In the rows, 128 means zero.
Turns in one plane each, and the order they were made in; the first pair answered
z226:
[185 158 113 182 123 139 122  87  89] |-> [137 138 147 165 183 156  70 169 137]
[ 94 112 122  97 114 131 138  80 122] |-> [126  93 115 101 147 138 115  79 141]
[158 166 109 178 138 152 117 172 112] |-> [134 175 119 175 124 148 121 176 108]
z774:
[139 148 117 128 134 144 134  78  81] |-> [135 153 123 137 159 157 107 103  83]
[157 151 122 181 131 111  94 167 132] |-> [145 129 126 169 134 107  96 182 154]
[179 127 110 132 174 150  76  77 116] |-> [166 110 119 125 193 151  64 104 137]
[ 49 104 158 104 105 161 117 147 136] |-> [ 53 104 149 102  87 154 137 116 127]
z339:
[183  98 125 133 117 103 148 110 144] |-> [189 102 127 140 122 102 143 121 148]
[ 99 166 128 144  97 118 149 153 106] |-> [ 97 152 123 119  93 124 152 102 101]
[122  98 124 114 104  99 166 119 134] |-> [126  84 125 108 123 100 155 118 142]
z194:
[122 111 109 110 161 164  98 112 146] |-> [133 106 103 117 161 163 100 108 152]
[129 161 116 126 159 147 101  52  95] |-> [154 151 112 136 157 139 109  54 102]
[ 91 100 137 136 105 128 116 177 154] |-> [ 79 100 135 123 107 130 119 162 153]

Between the rows of a pair lie 2 to 3 turns.
[139  95 122 120  89 110 162 109 136] |-> [156  88 130 125 153 133 105 141 161]  z774 then z226
[ 73 128 131 128  96  92 150 191 133] |-> [167  82 121 145 165 101 111 173 165]  z226 then z226
[195 137 105 144 127 125 133 118 113] |-> [174 152 111 135 108 128 141  98  94]  z194 then z339 then z339
[ 77 144 144 143 139 129 108 197 140] |-> [ 64 173 131 125  94 129 138 123  93]  z339 then z339 then z774
[156 174 124 188 129 150  97 164 122] |-> [113 178 132 177  78 131 143 162 108]  z774 then z226
[124  99 130 141 170 145 111 197 153] |-> [112 107 111 109  87 127 189  95 107]  z226 then z339 then z194
[195 136 135 142 165 128  89 137 142] |-> [145 164 149 135 164 139  71 169 132]  z194 then z194
[123 120 134 131 163 130 111 180 146] |-> [123 142 117 134  92 110 175 116 105]  z774 then z226 then z774
[155 163 119 173  81 105 167 134 102] |-> [155 132 114 124 102 126 148  55  95]  z774 then z339 then z339
[102  97 129  77 142 140 119 126 158] |-> [135 104 114  91 104 125 161  88 139]  z226 then z194
[174  99 126 121 173 139  95  73 123] |-> [100 144 129 110  97 128 149  63  81]  z226 then z226
[114 162 129 172 102 129 150 213 138] |-> [108 144 128 157  81 116 180 197 145]  z774 then z774
[124  81 141 119 124 137 155 117 152] |-> [132  92 148 129 163 156 111 132 154]  z774 then z774 then z226
[176 179 110 171 131 129 129 126 111] |-> [170 162 108 143 127 129 134  69 106]  z339 then z339
[122 151 139 161 159 150  95 189 134] |-> [ 77 171 141 137 134 154 108 166 108]  z194 then z339
[106 106 134 103 143 129 111 131 143] |-> [118 153 119 127 105 122 142 114 101]  z339 then z226 then z774
[113  94 137 102 121 119 151 110 146] |-> [142 108 134 116 170 141 102 121 144]  z774 then z774 then z226
[119  84 122 105 151 139 117 120 154] |-> [119 140 112 152  93 119 162 144 114]  z339 then z339 then z226
[113 106 133 114 129 116 154 109 110] |-> [148 110 128 149 133 107 155 136 120]  z194 then z194 then z194
[148 155 138 161 123 118 139 151 100] |-> [156 138 142 151 165 136 104 146 112]  z339 then z226 then z194
[113 164 110 159 114 145 112 169  99] |-> [173 129 101 169 142 143 101 158 123]  z774 then z226 then z226
[201 139  98 152 153 128 142 109 139] |-> [114 198 117 150 106 127 161 137 102]  z226 then z226 then z774
[ 93  65 138  88 128 115 123 143 153] |-> [126 133 114 134  66 109 167  98  87]  z339 then z226 then z774
[161  97 140 107 177 133 109 127 169] |-> [174 158 120 135 124 132 145  76  99]  z226 then z226 then z774
